128 stands for zero in the data rows.
Some points, each followed by its number:
[101 118  99 134 118 131 129 120 154 119 131 116 116 158 100 107 102 114
 110 112  99 125 101 118 160 145 137 116 136 136 106 111 142 153 181 151
 104 152  99 111 122] 0
[128  98 158  96 124 125 113 193 104  97 167 168  97 108 103 118  99  98
 109 112  99  96 173  98 127 139  97 143 174 139  98 178  98 157 151 178
  99 129 142  97 135] 1
[141 159  99 146  98  97 165 132 106 143  98 101 112  98 131 184 166 107
 114 114 181 119 118 154 139 128 147 125 124 125 166  99  98 130  99 106
 109 113 174 164  97] 2
[125 109 119 138 110 117 108 122 131 128  98 107 121  98 102 119 107 118
 111 111 128 130 153 110 169 167 113 127  97 130 101 143 131 103 133 127
  99 118  99 127 149] 3
[124 109 141 133 102 100 111 129 129 117 130 114 111 100 136 108 105 131
 117 103 122 124 140 105 118 133 115 113  97 142 102 148 141 109 127 138
 136 129  99 111 129] 4
[155 135  99 127 103 135 132 109 164 147 135 154 121 143 143 136 150 151
 112 137 107 117 115 175 134 145 140 104 133 143 134 110 118 102 116 123
  99 107 138 128 131] 5
[107 128 112 154 157 117 122 101 129 146 138 127 144  98 111 101 116 120
 122 138 138 138 150 137 117 122 124 142  97 101 137 152 133  99 110 141
 148 146 119 140 147] 6
[102 121 155  96 102 149 116 185 127 107 127 152  97 122 132 100  99  99
 120  99 131  96 169 115 127  98 114 147 135 150  98 169 142 152 150 164
 147 167 161  97 127] 7
[117 180 147 146 106 111 185 106  99 163  98  98 123  98 149 194 189 125
 174 101 180 104 115 140 170 145 154  98 134 118 110 113 156 133 101 139
  99  99 152 152  97] 8
[102 127 191  96  98  97 148 163 150  97 107 106  97 105 129 117  99 109
 129  99 126  96 114  98 186  98 110 128 133 170  98 178 134 169 182 185
 139 186 111  97 102] 9
[144  98 139 126 174 118 113 130 177 128 121 106 136 137 134 111 134 149
 146 152 133 140 100 120 102 129  97 147 135 115 155 114 115 118  99 120
 136 117 120 149 128] 10
[101 100 159  96  98  97 106 219 110  97  98 175  97 132 170 107  99  98
 129  99 124  96 163  98 147  98 117 161 144 179  98 191  98 166 161 200
 123 183 190  97 161] 11
[125 120 117 142 143 100 106 100 138 124 122 109 132  98 107 123 109 120
 103 116 119 140 138 111 127 154 105  98  97 114 105 147 147  99 130 116
  99 121  99 142 152] 12
New points follow, each followed by the numbers of its five nearest points above, looking only along the 3 directions in which the numbered points spread most, nearest first.
[103 161  99 124  98 118 154 145 112 129 100 106 135 101  98 140 127  98
 123 147 147 134 112 149 142 119 139 128 124 129 148 105 150 145 118  99
  99 123 123 144  97] 5 2 3 6 8
[149 135 105 121 148 137 112 116 133 131 147 150 134 155 117 112 130 144
 126 128  99 143  99 134 117 106 134 133 143 130 153 115 115  99 123 123
 135 138 131 137 140] 10 6 5 12 4
[ 99 158 110 130 101 122 118 104 109 134 130 132 124 126 127 100 104  98
 126  99 138 136 158  98 144  98 139 177 125 132 153 146 186 115 130 138
 170 190 132 137 106] 4 0 3 6 12
[100 128  99 130 120 150 115 139 132 165 120 117 145 125 134 124 123 140
 107 179 122 137 110 156  98 113 143 110  97 134 109 124 139 134 126 115
 123 124 129  97 136] 6 5 10 12 3
[145  98 166 147 176 150 100 107 100 117 150 110 147 154 111 134  99 160
 119 131 138 154 134  98 152  98 100 142 152  98 127 130 136 140 107  99
 194 137  99 143  97] 6 10 12 4 3
[151 175 104 161  98  97 195 111 145 150  98  98 107  98 121 228 166 101
 161 108 208 110 102 180 172 123 166  98 106 107 153  99  98 155  99 124
  99 118 180 165  97] 8 2 5 10 6
[153 134 115 129 118 137 143 103 141 122 109 133 122 128 123 129 164 125
 113 115 126 119 108 130 110 106 149 100 149 139 148 115  98  99 109 113
 109 119 153 156 106] 5 10 6 2 3
[ 99 125 155  96 133 145 205 130  99  97 167  98 194  98 221 100 178  98
 153 193  99  96 176 136  98  98 164 103 127 168  98 174 110 193 184  99
 147 164  99  97  97] 4 7 0 3 1
[104 185  99 113  98  97 132 111  99 119 155 127 114 117  98 173  99 111
 179 175 180 141 113 170 153 125 142 184  97  98 170  99 166 180 128 117
 163 128 126 115 117] 5 2 6 3 10
[134 125 121 138 124 157 110 110 152 139 136 146 132 147 120 121 124 144
 131 130 114 161 155 106 117 139 118 112 126 115 126 120 139 113 125 124
 120 104 124 114 152] 6 10 12 5 3
[154 116 121 123 148 135 116 100 127 135 116 160 132 176 108 116 133 143
 110 130 106 133 138 153  98 126 132 131 141 120 160 108 146 112 126 113
 149 120 130 133 134] 10 6 5 12 4
